One turning vector, and how many ticks it has turned
The counts run from 0 to 169.
[145, 160, 126, 150,  88, 117, 120, 103, 101, 121, 105, 117, 124, 157, 102,
 141, 151, 155, 148, 146, 142, 134, 141, 130, 156, 106, 119, 133, 101, 102,
 100, 128, 114,  94, 130, 142, 118, 114, 153, 121, 114, 102, 156, 173, 131,
  75, 117, 119, 139, 135,  81, 121, 129, 147, 102, 156, 108,  98, 124]
150
[112, 103, 102,  92, 160, 115, 124, 126, 114, 123, 136, 121, 124, 121, 163,
 116, 118, 101, 145, 137, 124, 165, 141,  91, 127, 141, 158, 111, 141, 145,
 181, 136, 118, 135, 125, 126,  91, 115, 122, 130, 138, 135,  67, 102, 111,
 135, 120, 102, 142, 121, 163, 123,  99, 107, 119, 113, 163, 130, 152]
40
[110, 163, 131, 135, 120, 101,  93, 116, 109, 117, 115, 109, 142,  97, 138,
 138, 130, 146, 150, 115, 131, 164, 157,  99, 158, 128, 106, 144, 103, 129,
 118, 145, 132, 139, 145, 150, 107, 104, 157, 125, 140,  99, 154, 174, 123,
  97, 108, 138, 157, 128, 136, 109, 114, 116,  84, 179, 110, 115, 126]
154
[ 99, 112, 101, 104, 168, 127, 126, 134,  98, 132, 127, 124, 116, 121, 149,
 110, 112,  98, 137, 148, 115, 154, 143, 109, 132, 145, 156, 103, 130, 145,
 165, 140, 104, 130, 126, 135,  84, 128, 123, 118, 131, 145,  66,  89, 107,
 142, 122, 103, 122, 117, 134, 127, 112, 112, 121, 100, 163, 137, 156]
41
[141, 124, 101,  85, 131, 154, 148, 125, 114, 131, 121, 141, 124, 125, 150,
 105, 114, 181, 151, 133, 104, 131, 132, 116, 128, 175, 122, 113, 146, 142,
 173, 116, 152, 158, 107, 102, 152, 119, 121, 145, 156, 121, 156,  99, 136,
 125, 159, 147, 157, 135, 144, 130, 138, 121, 152, 119, 150, 157, 152]
118
[162, 112, 134, 131,  74, 107, 124, 135, 135, 128, 146, 122, 148, 112,  96,
  97, 135, 130, 124, 103, 159, 127, 105, 127, 150, 125,  99, 169,  93, 118,
  94, 111, 137, 109, 121, 100, 126, 100, 111,  96, 140, 161, 151, 129, 152,
 117, 126, 110,  98, 128, 157, 103, 115, 116, 112, 146, 130, 103, 160]
81
[116, 161, 166, 102, 141, 102, 139, 118, 145, 136, 161, 150, 147, 113, 102,
 119, 127, 158, 156, 148, 113, 140, 106, 149, 150, 126,  97, 138, 118, 150,
 115, 120, 144, 114, 141, 139, 114, 124, 114, 153, 128, 168, 141, 149, 149,
  95, 134, 181, 118, 114, 114, 164, 124, 126,  83, 151, 146, 115, 136]
4
[ 89, 108,  87, 122, 134, 177, 102, 127, 120, 144, 114, 134, 109, 131, 182,
 155, 115, 129, 101, 139, 127, 132, 165, 127, 116, 140, 153, 105, 166, 152,
 178, 118, 145, 136, 120, 126, 146, 139, 156, 124, 135, 113, 140, 126, 136,
 136, 106, 108, 136, 125, 147, 102, 125, 144, 151, 104,  90, 130, 121]
112
[123, 160, 164,  88, 136, 122, 118, 125, 114, 126, 126, 120, 161, 122, 102,
 153, 122, 118, 143, 141, 122, 146, 117, 114, 157,  96, 110, 115, 107, 137,
 104, 171, 104, 111, 142, 155, 133,  98, 160, 142, 108, 143, 109, 158, 135,
 128, 136, 179, 123, 116, 118, 155, 132, 108, 119, 153, 153, 105, 112]
143
[158,  98,  79, 133, 114, 128,  93, 181, 121, 128, 128, 120, 118, 137, 133,
 139, 118, 107, 113, 129, 105, 164, 129, 141, 137, 157, 105, 103, 127, 139,
 146, 119, 120, 159,  84, 134, 153, 116, 142, 136, 114, 115,  90, 109,  95,
 135,  91, 111, 116, 123, 134, 120, 143, 125, 138, 127, 141, 166, 140]
30
[148, 122, 122, 167,  99, 109, 116, 168, 165, 140, 141, 129, 123, 155, 109,
 130, 148, 100, 103, 143, 151, 136, 109, 151, 152, 122, 104, 128, 121, 112,
 115, 110, 119, 101, 121, 158, 128, 116, 123, 127,  92, 147,  86, 106, 114,
 127,  93, 120,  88, 107, 118, 152, 124, 138, 102, 119, 135, 117, 143]
89
[134, 160, 121, 130, 102, 141, 105, 136, 113, 129, 103, 114, 128, 161,  91,
 161, 137, 115, 130, 171, 128, 131, 136, 140, 158,  87, 108, 110,  96, 113,
  92, 130,  93,  96, 140, 169, 135, 112, 159, 120,  94, 115, 128, 147, 129,
 131, 111, 141, 113, 122,  86, 136, 150, 147, 110, 145, 122, 112, 119]
147
[126, 149, 120, 101, 132, 171, 160,  87,  98, 134,  92, 137, 113, 150, 146,
 110, 124, 167, 161, 165, 135,  91, 149, 111, 141, 107, 145, 128, 130, 126,
 116, 134, 124, 112, 150, 139, 119, 123, 129, 129, 144, 108, 175, 118, 162,
 116, 163, 128, 162, 129,  98, 136, 137, 146, 127, 110, 137, 104, 125]
58
[151, 137, 137, 157, 112, 134, 129, 142, 103, 161,  99, 137, 112, 131, 168,
 113, 143, 176, 128, 112, 162, 121, 140, 154, 140, 152, 128, 109, 166, 149,
 167, 143, 122, 144, 105, 134, 158, 160, 152, 144, 105, 113, 135, 119, 140,
  83, 123, 142, 135, 113, 131, 150, 152, 150, 115, 112, 135, 149, 139]
105
[ 99, 150, 155, 111, 146, 112, 121, 112, 159, 144, 172, 137, 158, 120, 108,
 156, 113, 125, 139, 141, 141, 133, 121, 141, 160, 104,  97, 136, 133, 159,
 105, 129, 158, 124, 161, 145, 135, 127, 122, 148, 136, 152, 111, 161, 140,
 111, 110, 163,  94, 112, 124, 149, 110, 114,  83, 160, 138, 121, 120]
6
[102, 154, 150, 101, 139,  87, 143, 103, 140, 123, 154, 151, 142, 115, 103,
 115, 137, 172, 162, 146, 128, 119, 106, 144, 144, 127, 105, 147, 114, 134,
 108, 114, 153, 109, 148, 131, 107, 122, 105, 143, 133, 162, 144, 151, 153,
  90, 138, 163, 112, 113, 110, 163, 111, 118,  92, 135, 145, 106, 139]
3
[127, 132, 106,  49, 135, 127, 145,  97, 145,  96, 167, 136, 145, 160, 116,
 137, 132, 115, 135, 176,  92, 154, 105, 113, 134, 113, 130, 102, 123, 120,
 141, 107, 148, 106, 145, 134, 130,  94, 108, 142, 140, 146, 104, 119, 121,
 146, 152, 140, 140, 125, 127, 143, 103, 105, 131, 136, 159, 123, 113]
132
[160, 157, 115, 127,  91, 101, 137, 127, 149, 136, 122, 126, 158, 135, 129,
 152, 139, 137, 131, 124, 140, 123, 107, 144, 158, 127, 105, 133, 151, 116,
 131, 122, 149, 123, 148, 141, 160, 108, 159, 153,  85, 104, 151, 190, 136,
  62, 123, 149, 145, 113, 115, 144, 128, 107, 110, 147, 131, 146, 126]
14
[128, 147, 114, 139, 102, 133, 120, 146, 156, 144, 131, 131, 141, 133, 119,
 164, 127, 105, 136, 143, 110, 167, 143, 128, 161, 134,  92, 137, 138, 152,
 132,  93, 161, 141, 125, 143, 137, 128, 147, 149, 108,  94, 135, 162, 103,
  92,  74, 133, 130, 113, 128, 120, 132, 128,  87, 172, 107, 169, 121]
18
[106, 128, 122, 117, 133, 174,  94, 109, 120, 136, 148, 130, 141, 142, 130,
 156, 102, 143, 134, 137, 129, 117, 147, 126, 142,  93, 120, 133, 109, 155,
  82, 133, 140, 137, 149, 162, 162, 117, 131, 121, 195, 111, 156, 130, 151,
 153, 120, 141, 118, 137, 128, 112, 125, 128, 134, 167, 125, 118,  84]
65
[104, 103,  96,  74, 153, 141, 124, 114, 116, 117, 156, 137, 137, 133, 145,
 120, 106, 164, 155, 129, 101, 151, 138, 127, 111, 160, 144, 103, 140, 152,
 165, 107, 159, 167, 111, 127, 166, 125, 103, 152, 188, 130, 129,  97, 120,
 128, 138, 137, 135, 128, 140, 131, 122, 112, 150, 121, 151, 152, 123]
120
[104, 135, 103,  51, 148, 124, 138, 101, 129, 100, 159, 134, 136, 153, 108,
 142, 118, 118, 141, 186,  95, 152, 123, 113, 131, 107, 142, 105, 110, 121,
 125, 103, 147, 111, 143, 143, 122, 105, 108, 134, 147, 159, 106, 117, 105,
 146, 129, 139, 123, 124, 100, 137, 107, 131, 127, 131, 137, 114, 119]
133
[127, 110,  83,  89, 129, 162, 147, 110, 110, 144, 105, 129, 127, 138, 159,
 108, 115, 168, 138, 138, 144, 112, 145, 123, 116, 164, 148, 113, 166, 131,
 171, 117, 148, 142, 126,  98, 150, 119, 127, 124, 155, 107, 154, 117, 137,
 109, 144, 109, 153, 123, 149, 108, 136, 123, 155,  92, 125, 135, 164]
116
[138, 105, 106, 110, 138,  91, 118, 129,  97, 107, 111, 134, 115, 103, 161,
 100, 131, 130, 138, 120, 124, 154, 126, 110, 115, 154, 154, 107, 131, 135,
 190, 137, 112, 116,  86,  89,  84, 115, 137, 123, 112, 146, 115, 122, 132,
 105, 127,  96, 147, 139, 150, 113, 116, 111, 128, 108, 137, 125, 153]
37
[147, 124, 135, 139, 111,  77, 109, 171, 157, 135, 154, 118, 154, 106, 119,
 103, 125, 113, 108, 113, 136, 144,  98, 126, 159, 134, 106, 157, 109, 111,
 102, 132, 124, 131, 142, 143, 135,  85, 126, 136, 109, 161,  97, 121, 126,
 113, 121, 158, 104, 105, 155, 145, 106,  91, 111, 146, 162, 118, 151]
85
[158, 170, 140, 150,  91, 113, 116, 115, 104, 110,  99, 127, 126, 138, 111,
 132, 159, 157, 153, 139, 128, 144, 141, 129, 153, 119, 105, 138,  95, 118,
 114, 129, 113, 100, 116, 139, 106, 115, 153, 125, 104, 104, 170, 171, 142,
  76, 126, 143, 151, 144, 107, 120, 137, 149,  92, 163, 109, 114, 130]
151
[127, 157, 129, 105, 123, 133, 105, 118, 122, 130, 142, 105, 152, 157, 103,
 177, 132, 103, 136, 149, 128, 139, 131, 123, 148,  82, 120, 108, 115, 118,
  94, 148, 113, 119, 167, 181, 158,  94, 158, 124, 119, 118,  97, 160, 119,
 139, 107, 155, 112, 108, 105, 147, 126, 124, 108, 156, 138, 108, 107]
145
[101, 151, 143, 110, 154, 150, 125,  96, 100, 117, 129, 138, 132, 128, 143,
 111, 111, 175, 164, 140, 104, 138, 146, 109, 155, 110, 129, 129, 113, 138,
 107, 137, 141, 154, 142, 162, 140, 120, 132, 144, 181, 120, 164, 116, 153,
 119, 150, 164, 151, 140, 111, 146, 126, 125, 118, 168, 139, 121,  94]
62
[134,  94,  69, 146, 109, 121,  90, 152, 106, 117, 131, 126, 112, 157, 135,
 141, 133, 105, 123, 131, 135, 153, 136, 145, 127, 151, 137,  98, 135, 124,
 151, 105, 122, 139,  80, 126, 144, 129, 128, 125, 125, 120, 102, 119,  93,
 115,  80,  73, 103, 132, 113, 104, 128, 140, 140, 106, 117, 142, 143]
32
[108, 130, 122, 147, 140, 138,  94, 147, 128, 142, 114, 149, 113, 117, 191,
 138, 124, 155, 110, 118, 115, 160, 158, 124, 120, 160, 131,  97, 167, 162,
 184, 148, 134, 151, 101, 146, 149, 146, 160, 154, 116, 126, 139, 124, 138,
 113, 111, 149, 141, 132, 143, 133, 134, 140, 129, 132, 115, 145,  92]
109
[140, 119, 108, 135,  95, 131, 120, 125, 104, 146, 110, 115, 135, 113, 118,
 133, 118, 127, 142,  94, 176, 131, 144, 130, 158, 142, 106, 145, 144, 140,
 130, 128, 141, 132, 111,  91, 142, 127, 158, 123, 124, 106, 155, 170, 126,
  86,  69,  86, 119, 114, 145,  86, 137, 116, 125, 132, 107, 146, 165]
23
[100, 117,  85, 113, 131, 175, 110, 145, 118, 155,  97, 137, 109, 130, 168,
 132, 123, 136, 105, 152, 129, 128, 160, 128, 124, 150, 142, 104, 165, 158,
 177, 112, 138, 123, 116, 110, 127, 136, 154, 120, 119, 102, 159, 116, 152,
 144, 119, 115, 139, 127, 139, 104, 147, 150, 156,  93,  78, 127, 134]
113
[118, 131, 141, 106, 162, 147, 116,  99, 126, 124, 141, 137, 122, 144, 183,
 150, 117, 107, 122, 156, 110, 126, 135, 110, 120,  91, 153,  91, 153, 164,
 147, 157, 113, 123, 145, 159, 116, 121, 142, 139, 141, 133,  99, 127, 149,
 150, 151, 130, 139, 157, 135, 142, 106, 120, 117, 148, 157, 109,  84]
52
[134, 135,  92, 118,  98, 115, 106, 136, 121, 111, 115, 124, 142, 123, 127,
  98, 143, 156, 124, 136, 108, 114, 103, 119, 149, 121, 125, 162,  94,  94,
  89, 129, 121, 126, 136, 138, 155,  72, 144, 132, 131, 125, 196, 134, 170,
 116, 151, 153, 147, 134, 125, 134, 127, 114, 158, 139, 125, 106, 121]
71
[115, 101, 107,  84, 143, 164, 102, 138, 114, 128, 159, 155, 116, 130, 132,
 124, 101, 141, 136, 143,  92, 156, 134, 129, 113, 147, 123, 104, 132, 165,
 152, 114, 143, 146,  89, 111, 160, 123, 117, 146, 176, 144, 128,  93, 126,
 177, 125, 150, 100, 148, 134, 122, 134, 127, 157, 129, 137, 140, 123]
122
[143, 107, 104,  55, 118, 120, 135,  98, 121, 109, 144, 132, 140, 147, 133,
 131, 130, 141, 125, 138, 125, 110, 100, 133, 108, 116, 149, 112, 138, 120,
 144, 139, 129, 106, 129,  82, 150,  91, 126, 129, 142, 156, 134, 144, 148,
 140, 171, 118, 130, 145, 133, 123, 123, 104, 168, 102, 152,  99, 137]
128
